kobas: [155 112 169 166 110 119 105 178 145 113 165  85  79 118 147  88  94 120
 153 144 169  79 138 157  80 105  80 106 135 136 104 152  83  92 168 163
  94 169 170 137 101  90 170 149 143  97 154 108 101 144  90 118 178 128
 135]
sug: [139  78 102 109 108 122 137 178  95 173 158 122 177 125 148 144 117 147
 108 177 125 151  83 113 119 136 134 109 168 114 111 177  86 166 144 134
 113 120  87 165  86 110 127 165 149 158 156 104 153 167 126 161 175  87
 160]
demef: [155 112 169 166 110 119 105 178 145 113 165  78  79 118 147  88  94 120
 153 144 169  79 138 151  80 105  80 106 135 136 104 152  83  92 168 163
  94 169 170 137 101  90 160 160 113  88 155 175 120 139 140 123 101 173
  94]
koti: [117 147 106 171 168 104  85 148 144 158 148 128 118  87  97 124  96 153
 159  89 169 161 134  93 138 106  82 161  83 104 105 158 138 171  83 143
  92 130 175 125 144 108 173 116 139 147 176  96 131  91  91 171 143 104
  82]
nakub: [158  78 102 109 108 122 137 178  95 114 158 122  85 125 148 144 117 147
 108 177  87 151  83 113 119 136 134 109 168 151 111 177  86 166 144 134
 113 120  87 165  86 110 127 165 149 158 156 104 153 167 126 161 175  87
 160]
Tiso: [151 121 123 127  86 108  78  99 144  79 102 156 173 159 111 115 173 129
  83 104 145 104 150 153  92 131 101 130  93 149 139 103 109 103  81 162
  80  96 141 146 109  92  95 146  78  79 100 136  86  96  89 177 128 175
 102]
tizi: [139  78 102 109 108 122 137 178  95 173 158 122 177 125 148 144 117 147
 108 177 125 151  83 113 119 136 134 109 168 114 111 177  86 166 144 134
 113 120  87 165  86 110 127 165 138 158 156 104 153 167 126 161 175  87
 103]
gedu: [156  85 111 136 158 104 136 136 125 178 133  92 122 100 150 130 174 170
  82 101 173 149 149 109 138  78 127 156 105 171 102  83 170 173  88 117
 170 167 120 146 126  88 158 152  91  87 139 114 102  78 133 163  86 104
 170]
zuv: [142 152 165 174 120  80 173 147 110 133 178  88 143 171 109 149 157  90
 139  93 175 106 142 131 114 169  98 172 152 127 174 113 159 123 130 110
 161  97 115 143 124 133 171 162 164  93 113 170 160 112 160 143 162 154
  94]
which: [139  78 102 109 108 122 137 178  95 173 158 122 177 125 148 144 117 147
 108 177 125 151  83 113 119 136 134 109 168 114 111 177  86 166 144 134
 113 120  87 165  86 110 127 165 138 158 156 104 153 167 126 161 175  87
 103] : tizi
which: [155 112 169 166 110 119 105 178 145 113 165  85  79 118 147  88  94 120
 153 144 169  79 138 157  80 105  80 106 135 136 104 152  83  92 168 163
  94 169 170 137 101  90 170 149 143  97 154 108 101 144  90 118 178 128
 135] : kobas
which: [139  78 102 109 108 122 137 178  95 173 158 122 177 125 148 144 117 147
 108 177 125 151  83 113 119 136 134 109 168 114 111 177  86 166 144 134
 113 120  87 165  86 110 127 165 149 158 156 104 153 167 126 161 175  87
 160] : sug

basi: [104 119 139 140 140 147 141 144 149 110 142 139 117 161 129 126 165 141
 149]
foze: [102 115 137 135 135 136 137 136 146 107 138 134 117 157 127 123 162 136
 147]
pap: [138 117 166 118 117 118 123 146 130 128 128 107 160 134 139 134 145 108
 165]
Zib: [128 117 166 118 108 118 123 146 130 128 128  95 160 134 139 134 145 108
 165]
succ: [127] : [123]
which: [138 117 166 118 117 118 123 146 130 128 128 107 160 134 139 134 145 108
 165] : pap
succ: [157] : [127]
which: [102 115 137 135 135 136 137 136 146 107 138 134 117 157 127 123 162 136
 147] : foze

Lik: [149 132 132 131 147 111 107 140 135 116 130 115 136]
revu: [109 149 154 158 148 167 150 126 149 126 146 172 166]
Deruk: [162 119 113 109 119  98 116 143 119 141 122  94 132]
succ: [167] : [150]
succ: [146] : [172]
succ: [148] : [167]
succ: [158] : [148]

nifi: [130 119 120 113 140]
Godur: [119 149 162 153  93]
nug: [120  89 100 131 160]
Tinu: [126 144 143 131 120]
gir: [129 148 156 147 101]
dube: [131 121 118 118 130]
mim: [130 126 104 114 161]
mopat: [122 121 100 108 168]
succ: [104] : [114]
which: [130 126 104 114 161] : mim
succ: [143] : [131]
succ: [149] : [162]

bega: [144 134  96 176  90 124 168]
dar: [131 116 110 157 114  96 146]
Tov: [ 84 121  96 169 155 112 165]
bofaf: [108 126  96 171 129 116 141]
dipa: [148 176 122 144 105  79 153]
Torof: [129 131  95 145 105 122 120]
succ: [110] : [157]
succ: [114] : [96]
succ: [169] : [155]
succ: [145] : [105]
succ: [112] : [165]
which: [129 131  95 145 105 122 120] : Torof
succ: [126] : [96]

